Each path below is one point turned by a fixed rotation once a step. After each direction that follows a path, write how fast that rotation turns it, in degrees each step (0 if it stays still).
Each turn is a multiple of 5 degrees from 10 to 175, or 0.
Each row of a path follows its step; steps can be skipped.

step 0: .18, .17, .48, .03, -.32, .18, .08, .22, -.13, -.55, .00, -.38, .06, .07, -.24, -.07, -.17, .12, .14, -.14, .58, -.43, .06, .24, .16, -.06, .05, .11, .05, .17, -.31, -.21, -.05, .01
step 1: -.02, .23, .41, -.08, -.38, .27, .05, .21, .09, -.39, .06, -.04, .22, .05, -.35, .19, -.20, -.23, .19, -.16, .28, -.22, .09, -.01, -.17, .04, .08, .26, -.06, .26, -.49, .06, -.51, .17
step 2: .21, .09, .22, -.30, -.15, .33, .45, .21, .02, -.27, .26, -.30, -.22, -.05, -.23, -.01, -.21, .11, .20, .07, .37, -.32, -.05, -.13, -.34, .15, -.12, .03, .14, .16, -.58, .07, -.24, .24
step 3: .33, -.07, .11, -.44, -.22, .18, .56, .16, -.11, -.14, .19, -.18, .21, .00, -.20, .02, -.08, -.29, .29, .23, .35, -.15, .05, .02, -.16, -.07, .10, .35, -.12, .37, -.37, .23, -.19, -.22
step 4: .32, -.22, -.03, -.26, -.08, .12, .44, .27, .06, -.45, .16, -.12, .02, -.19, -.02, -.07, -.10, -.07, .07, -.03, .14, -.26, .37, .16, -.63, -.22, .15, .12, .16, .39, -.11, .15, -.34, -.07
step 5: .40, .11, -.12, -.41, -.30, -.13, .46, .12, .12, -.01, .16, -.06, -.15, -.30, .12, .24, -.09, .00, .09, .11, .00, .16, .25, .06, -.43, -.06, .33, .45, .03, .39, -.22, .22, -.28, .24
step 6: .44, -.07, -.24, -.23, -.27, -.09, .28, .18, -.15, -.10, .18, -.10, -.40, .02, .22, -.15, -.23, -.11, .01, .24, .28, -.01, .00, .24, -.57, -.30, .22, .49, .24, .19, -.03, -.03, .16, .10
step 7: .24, .15, -.18, -.48, -.13, -.16, .09, -.14, .03, -.36, .22, .12, -.08, .09, .08, -.14, -.25, -.24, .01, .03, -.09, .12, .23, .31, -.36, -.25, .22, .72, -.16, .29, .22, -.13, -.04, .13
step 8: .49, .12, .02, -.22, -.19, -.05, .08, .01, .05, -.44, .05, .03, -.41, .25, .27, -.04, -.17, .42, -.12, -.07, -.02, .00, .20, .34, -.22, -.01, .23, .40, .00, .33, .22, -.27, .14, .37
step 9: .36, .23, .21, .15, -.35, -.20, -.05, -.14, -.22, -.21, -.07, .14, -.07, .30, -.10, .03, -.19, .15, .11, .14, .07, .23, .03, .37, -.08, -.08, .23, .75, -.12, .26, -.06, -.20, .15, .41
step 10: .20, .06, .25, .13, -.10, .14, -.23, -.08, .07, -.39, .15, .20, -.36, .57, -.28, -.32, -.20, .06, .10, .10, .00, -.15, -.06, .34, -.28, .00, -.07, .50, .07, .17, .00, -.23, -.04, .41
Speeds:
-.05, .15, -.09, -.03, -.17, -.04, -.06, .00, -.05, .03, -.08, -.10, .02, -.03, .07, -.11, -.05, -.03, .00, -.12, .05, -.01, -.01, -.08, -.05, .13, -.02, .02, .02, .05, .11, -.15, -.03, -.05 => 45
-.11, -.02, -.03, -.01, .07, .03, -.14, -.05, .11, -.14, .02, .07, .04, -.02, -.08, -.02, -.07, -.08, -.05, -.06, -.11, .00, .06, -.02, -.17, -.06, -.09, .00, -.01, .01, .04, -.01, -.17, .01 => 120
-.06, .06, .07, -.09, .01, -.12, -.15, -.03, .03, -.09, -.01, .03, -.05, .04, .10, .04, .05, -.01, -.18, -.07, .09, .01, .02, .01, .01, -.09, .04, .08, -.04, -.06, -.05, -.03, .18, .06 => 35
.07, -.07, .00, -.17, .10, .04, .06, -.04, .02, -.12, .01, -.05, .08, .04, .00, -.06, .02, .04, -.01, -.05, -.02, -.05, .06, .04, .12, -.01, -.04, -.02, -.11, .05, .13, -.08, .06, -.19 => 90
.00, -.04, -.01, .09, .09, -.01, .06, .01, -.10, -.10, .01, -.10, -.09, -.08, -.01, -.14, -.02, .13, -.02, -.03, .05, -.09, .04, .04, -.11, -.06, -.08, -.12, .13, -.08, .01, -.08, .09, .06 => 175
